In the rows, zero is written as 128.
Where one turn sends some rows of the set: a few examples, then the rows asked:
J55: [138 162 112 135 123  93 116 142 114 133 136 101 151 127  86 143 108 141
 163 129 137 113 163 121 122 122 130]
J757: [107 150 125 103 137 129 121 126 150 122 108 116 162 121 115 145  88 155
 151 102 143 122 128 100 113 121 166]
J601: [126 135 112 107  95 131 122  92 108 154 142 115 133 132 108 128 130 147
 138 174 151 100 111 134 150 115 136]
J852: [109  97 155 111 132 140 109 112  96 109 137 134 132 125  96  84 130 132
 127  94 125 122 108 115 143 131 142]
J644: [123 150 126 159 134 148 136 158 123 110 121 143 145 132 130 120 124 106
 121  99 114 100 180 134 124 151 142]
J620: [128 120 156 116 132 130 102 155 114 104 145 130 127 114 139 130 108  81
 110 116 101 120 158 149 131 113 159]
J514: [153 131 105 134 106 104 121 147 142 110 138 135 139 121 138 138 181 157
 118 106 152 116 102 132 125 145 129]
J626: [148 130 124 124  96 146  90 135 161 122 113 117 138 164 150 118 118 149
 111 153 145 134 146 116 130 145 139]
J381: [135 117 138 103 120 148 102 154 111 112 117 112 141 131 131 134 157 141
 112 107 151 143 147 133  82 142 122]
J382: [148 103  99 150  82 143 123 110 124 125 134 151 111 133 142 138 145 146
 113  93 115 124 139 112 127 117 168]
J671: [143 134 113 146 113 124 154 129 118 106 110 176 113 106 116 133 124 162
 127 141 129 132 130 154 162 104 144]
J454: [113 141 143 133 106 123 121 141 105 149 119 110 123 145 165 110 122  94
 152 156 105 117 144  98 112 113 149]
J117: [127 102 125 115 137 155  89 170 118 117 146 143 141 108 142 134 156 123
 145 123 111 108 137 139 122  95 144]
J755: [136 147 104 108 125 106 115 126 148 119 114  99 154 117 120 135 125 132
 105 164 138 125 116 124 128  78 169]
J960: [108 157 116 129 137 118 120 106 123 111 127 138  99 110 117 118 101 120
 122 134 122 149 148 105 139 164  95]
J577: [126  98 147 149 175 129 125 150 115 113 133 126 118 143 140 103 124 100
 125 112 124 118 123 163 134 118 141]
J864: [125 117  89 139 135 141 109  96 131  99 126 121 128  98 144 156 106 101
 131 152 137 127 104 109 147 123 156]
J178: [100 109 157 128 118 107 146 117 128 124 158 131 141 152 122 134 134 115
 129 139 125 105  91  91 132 135 123]
J865: [147 123  94 104 153 125 123 130 132 138 129 118 121 137 125 155 121 145
 122 155 131 120  98 113 172 105 163]
J481: [116 127 117 110 137 107 156 119 123 112 131 131 101 104 111 111 122 103
 145 116 121  71 145 140 146 107 105]
J353: [154 127 100 132 131  86 140 114 122 130 117 145 153 133 140 129 110 148
 117  91 106 140 148 153 144 106 154]
J378: [157 124 143 126 115 151 110 129 117 116 138 119 127 120 127  92 146 125
 136 136 105 134 176 153 146 103 115]
J86: [114 132 146 120 139 121 118 125 114 159 119 120 135 128 181 182 127 124
 114 138 116 119 151 109 136 130 139]
J667: [125 139 110 131 110 105 109 156 165 142 132 155 147  97 108 107 107 143
 139 106 121 123 134 144 132 146 168]
J403: [105 145 141 124 105  94 114 137 145 131 123 143 171  91 122 111 127 160
 142 104 144 100 155 113 123 109 143]
J307: [114 152  90 129 142 122 116  87 116 136 117  97 112  96 127 126 119 123
 129  89 149 113 104 123 145 110 114]
J158: [106 121 162  94 129 108 142  99 122 148 116 116 116 142 165 119 157 115
 113 137 117 126 127 129 124 127 167]
J359: [109 170 149 138  95 127 110 135 128 148  82 124 133  80 120 131 131 122
 142 132 127 128 147 147 142 115 153]
J986: [120 154 153 126 115 161 128 131 111 124 126 147 114 139 120  95 134 116
  96 130 152 100  97 132 144 156 137]
J651: [ 90 121 145 115 134 103 113 163 114 120  93 120 118 139 142 145 143 149
 140 149 132 124 142 118 145 125 104]
J22: [155 124  87 108 101 126 133 119 100 126 146 144 104 114 127 128 141 120
 119 100 107 139 132 157 151 122 165]
J826: [121 112 126 131 125 133 153  99 133 122 142 144 131 151 123  87 125 120
 152 119 149 137  97 101 123 158 137]
J935: [130 124 103 149 125 136 150 132  73 114 143 141 113 165 130 121 123 146
 129 135 122 124 103 108 108 129 125]
J304: [109 152  96 131 136 104 136 120 113  90 132 123 144  94 131 107 115 105
 150  96 152 129 124 129 116 118 103]
J268: [165 151 105 129  90 134 126 116 136 118 122 133  88 113 120 101  95 117
 119 109 108 127 109 128 113 109 139]
J428: [150 134 136 103  71 126 113 166 126 138 113 124 113 137 130 133 138 150
 147 100 146  86 118 118 126 118 128]
J519: [120 139  89 119 129 128 142 119 125 117  92 128 111 141 160 143 105 122
 123 149 168  83 137 113 138 112 151]
J891: [111 146 121 130 132  92  99 104 136 150 143 131 129 102 145 122 129  80
 137 122 136 126 125 136 103 147 104]
J965: [142 124 143 134 119 143  89 131 140 138 111 127 127 122 134 110 169 154
 128 125 177 126 111 107 102 123 133]
J104: [ 82 122 118  95 125 127 141 114 115 151 120 127 142  92 170 145 126 120
 154 141 108 131 145 130 137 134 118]

J454 turns into J55
J268 turns into J935
Now find these:
J178 turns into J755
J757 turns into J117
J965 turns into J86

Where one turn sends some rows of the set: a few examples, then the rows asked:
J399: [111 170  99 136 126 124 125 116 119  77 127 132  90 121]
J763: [140 167 135 162 129 157 128 128 138 116 131 157  59 131]
J69: [113 158 115 114 143 128 130 123 146 130 182 137  97 123]
J774: [159 149 103 155 166 147 136 152 148 129 149 139 156 118]
J91: [103 161 147 170 138 118 112 162 174 120 134 139 120 141]
J789: [130 169 140 151 158 159 134 164 147  97 122 150  63 119]
J505: [130 115 123 116 174 115 125 175 154 130 131 159  94 120]
J936: [159 154 101 141 161 115 140 134 138 144 142 130 145 125]
J206: [147 140 134 163 136 154 130 131 139  98 130 163  60 139]
J448: [163 186 122 136 125 121 126 147 142  96 119 161  70 121]
J562: [146 152 120 150 189 125 119 127 160 119 151 142 152 122]
J941: [120 170 120 173 110 149 134 163 140 130 142 138 134 113]
J358: [145 165 111 147 160 120 119 134 167 129 157 135 145 150]
J608: [106 151  99 130 147 115 107 148 119  83  94 153  90 130]
J54: [150 131 122 160 179 117 134 131 154 143 137 134 136 134]
J847: [126 167 144 116 174 102 104 132 123 117 143 173 126 117]
J477: [112 108 108 164 127 147 116 124 160 127 154 153 107 123]
J113: [114 148 124 125 164 153 111 161 113 104 164 169 132 141]
J77: [155 138 106 132 142 151 109 135 151 118 158 190 122  89]
J64: [117 127 110 143 149 120 120 152 127  74  96 144  85 135]
J724: [132 146 148 185 146 123 127 147 150 135 111 151 126  90]
J493: [132 149 100 155 143 142 109 130 127  60 112 168 111  95]
J441: [118 142 100 152 143 142  98 121 115  79 103 173 104 111]
J326: [145 133  98 153 165 136 125 151 151 128 151 142 148 157]
J567: [140 135 121 129 146 128 129 136  90 143 137 170 122 124]
J471: [ 99 168 101 137 144 139 117 122 109  79 121 140  98 112]
J873: [158 187 131 149 136 140 115 152 149 103 113 170  74 112]
J705: [102 148 119 136 168 132 130 157 169 105 149 128 115  80]
J639: [142 171 140 147 162 159 136 155 142  76 133 149  74 102]
J566: [139 151  95 132 118 100 115 154 164 135 122 157 119 102]

J608 turns into J873
J774 turns into J326
J113 turns into J91
Now find these:
J493 turns into J206
J505 turns into J566

